Each row is where one point has got to under a steady rotation. How many steps took it there?
The counts run from 0 to 45.
[-0.60 -2.73 -0.81  1.09 -0.04 -0.26 -1.99 -2.76 -1.12  1.45 -1.68 -1.34
 -2.80  3.69  1.37 -2.47 -0.56] | 43
[-2.02 -1.78 -4.04  1.62 -0.02  1.30 -0.63 -2.53 -2.09  1.57  1.81 -2.13
  1.01  1.20  1.38 -1.97  0.82] | 2
[-0.36  0.30 -0.15  3.74 -1.03 -1.02 -0.53 -0.32 -0.98  0.96  2.82 -1.28
 -2.74  0.53 -0.84 -3.91 -1.43] | 8
[-0.12  0.68 -2.62  1.51 -1.41 -0.46  0.00  0.07 -3.70 -1.06  3.20 -4.52
 -0.12 -0.04 -0.93 -1.05  0.03] | 5
[ 1.42  0.90  0.59  1.89 -1.77 -1.63 -1.03  0.19 -3.19 -0.67  2.07 -2.98
 -3.75  1.14 -1.41 -1.77 -1.03] | 23
[ 1.07 -0.15 -0.65  0.64 -2.42 -0.20 -1.64 -0.31 -1.64 -0.71 -1.59 -2.41
 -5.21  1.96 -0.60 -1.10 -0.86] | 11
[-0.76  1.35 -2.12  1.90 -0.24 -0.34 -0.83  0.04 -1.28 -1.19  3.88 -2.49
 -1.26  0.30 -0.09 -3.18 -0.46] | 21
[ 0.56  1.40 -0.02  1.27 -1.95 -0.36 -1.77 -0.71 -0.54 -1.05  0.49 -2.11
 -4.87  1.03 -1.26 -2.53 -1.60] | 10
[-0.79 -0.70 -4.04 -0.17 -0.05  2.25 -2.17 -2.49 -1.33  0.57 -1.17 -1.82
 -1.18  1.78  1.57 -2.46  0.11] | 15
[-0.97 -0.18 -1.95  2.52  0.24  0.11 -0.55 -1.30 -2.07 -0.27  4.20 -1.82
  0.04  1.04  0.47 -3.42 -0.46] | 20
[-0.71 -0.28  0.94  3.17 -0.58 -2.32  0.13 -1.12 -2.74 -0.08  3.27 -0.92
 -2.27  1.38 -0.68 -3.15 -0.52] | 37
[-1.74 -1.77 -4.00 -0.04  1.18  1.35 -1.58 -2.08 -1.36 -0.07  1.53 -2.52
  0.23  1.88  2.09 -2.63  0.48] | 32
[ 0.76 -1.46 -2.34 -1.07 -1.15  0.34 -2.01 -2.35 -2.41 -0.49 -1.97 -3.47
 -1.97  2.88  0.90 -0.57 -0.46] | 29
[ 1.04 -1.33 -0.63  1.06 -1.79 -0.40 -1.31 -1.44 -2.80  1.04 -2.08 -2.22
 -3.02  2.72 -0.56 -1.17  0.16] | 12
[-1.03  0.06 -3.78 -0.20  0.64  0.29 -0.97 -1.60 -1.77 -1.12  1.87 -3.56
  0.61  1.53  1.65 -2.72  0.23] | 33
[ 0.63 -1.92 -2.99  0.14 -0.95  1.18 -1.39 -1.64 -3.05  0.88 -2.22 -3.29
 -0.49  2.54  0.48 -0.39  0.51] | 0
[-0.60 -2.50 -2.80  1.17 -0.22  1.42 -0.85 -2.55 -2.92  1.94 -0.42 -3.13
  0.47  2.25  1.06 -0.79  1.67] | 1
[ 0.07 -1.03 -3.58 -1.30 -1.18  0.25 -1.28 -1.50 -3.68 -0.48  0.67 -4.14
  0.61  0.96  1.07 -0.33  0.88] | 17
[ 1.46 -1.05  0.95  2.06 -1.59 -1.47 -1.27 -0.64 -2.61 -0.02  0.88 -1.69
 -3.90  1.78 -0.91 -2.44 -0.86] | 24
[ 0.86 -0.33 -1.32  0.96 -0.84 -1.77 -0.62 -0.34 -3.83 -1.42  3.49 -3.13
  0.40  0.08 -0.59 -1.38 -0.16] | 35
[ 0.38 -1.11 -0.67  1.68 -0.29 -1.75  0.35 -0.55 -3.87 -0.70  4.05 -1.90
 -0.83  0.59 -0.60 -1.83 -0.73] | 36
[-0.74 -2.33 -2.98  1.35  1.15  0.54 -0.97 -2.20 -2.67  1.38 -0.16 -1.51
  0.72  3.31  1.58 -1.28  0.15] | 31
[-0.02 -2.16 -2.61  0.66 -1.17  0.05 -0.27 -1.82 -4.89  0.67  2.12 -4.07
  0.48  1.32  0.43 -0.57  1.27] | 18
[ 0.65 -0.03 -2.18 -0.63 -1.15  0.92 -2.26 -0.96 -0.19 -0.79 -1.79 -2.73
 -3.84  2.19  0.27 -1.31 -0.54] | 28
[-0.43  0.79 -3.64  0.83 -0.98  0.05 -0.72  0.00 -2.34 -1.02  3.36 -3.94
  0.85  0.03 -0.12 -2.49  0.24] | 4
[ 0.28  1.56 -0.83  1.73 -0.97 -0.91 -1.32 -0.10 -2.01 -1.47  4.03 -2.92
 -2.52 -0.05 -0.55 -2.21 -0.97] | 22
[-0.71 -0.37 -0.54  2.39  0.13 -0.13 -2.27 -1.56 -0.58  0.26 -1.11 -1.20
 -4.47  2.45  0.13 -3.78 -0.86] | 26
[-1.01 -1.39 -2.89  1.36  0.46  1.64 -1.33 -2.21 -1.18  1.16 -1.50 -1.76
 -1.60  3.15  1.48 -2.36 -0.57] | 14
[-0.07 -0.09 -3.61 -0.75 -0.29 -0.69 -0.88 -0.60 -2.73 -1.52  3.53 -3.18
  0.53 -0.23  0.12 -2.26  0.03] | 34
[-1.04 -1.41 -2.76 -0.55  0.17  1.05 -2.52 -3.01 -0.36  0.27 -1.19 -1.01
 -2.08  3.53  1.56 -2.86 -0.66] | 44
[-0.09 -0.67  0.47  3.90 -1.18 -0.99 -0.84 -0.24 -3.67  0.73  3.26 -1.81
 -2.08  0.49 -1.19 -2.06 -0.35] | 7
[ 0.32 -0.49 -0.74  2.51 -1.91 -1.19  0.16 -0.07 -4.24  0.29  3.36 -3.21
 -0.77  0.47 -1.27 -1.39  0.06] | 6
[-0.07 -1.94 -1.16  1.62 -0.75  0.65 -1.67 -2.21 -1.89  1.99 -2.79 -1.96
 -2.71  3.72  0.55 -1.86 -0.06] | 13
[ 1.38  0.63 -0.33  0.87 -1.50 -0.95 -1.79  0.22 -1.64 -1.31  0.10 -2.22
 -5.00  2.24 -0.39 -1.98 -1.25] | 40
[-0.67  1.82 -0.92  2.79 -0.77  0.00 -1.62  0.17 -0.37 -0.21  1.57 -1.11
 -4.67  0.87 -1.21 -3.43 -1.85] | 9
[-0.24 -0.28 -4.37 -1.00 -0.60  1.67 -1.93 -1.71 -1.39 -0.46 -0.39 -3.61
 -0.51  1.19  1.56 -0.82  0.33] | 16
[-0.08  1.17 -0.49  1.78 -1.16 -1.05 -1.64 -0.55 -1.34 -1.11  1.67 -1.45
 -4.80  0.72 -0.28 -3.86 -1.20] | 39
[ 1.45 -1.18  0.76  0.42 -1.93 -1.10 -2.06 -0.36 -2.57 -0.65 -1.43 -1.67
 -4.94  2.64 -0.20 -1.52 -1.10] | 41
[ 0.00 -3.27 -2.87 -0.12  0.31  0.82 -1.22 -2.54 -3.37  0.98 -1.36 -2.35
 -0.48  3.08  1.37  0.00  0.59] | 30
[ 0.91 -1.79  0.05  0.65 -0.90 -0.49 -1.70 -1.40 -2.31  0.68 -1.85 -0.53
 -3.41  4.02  0.30 -2.03 -0.15] | 42
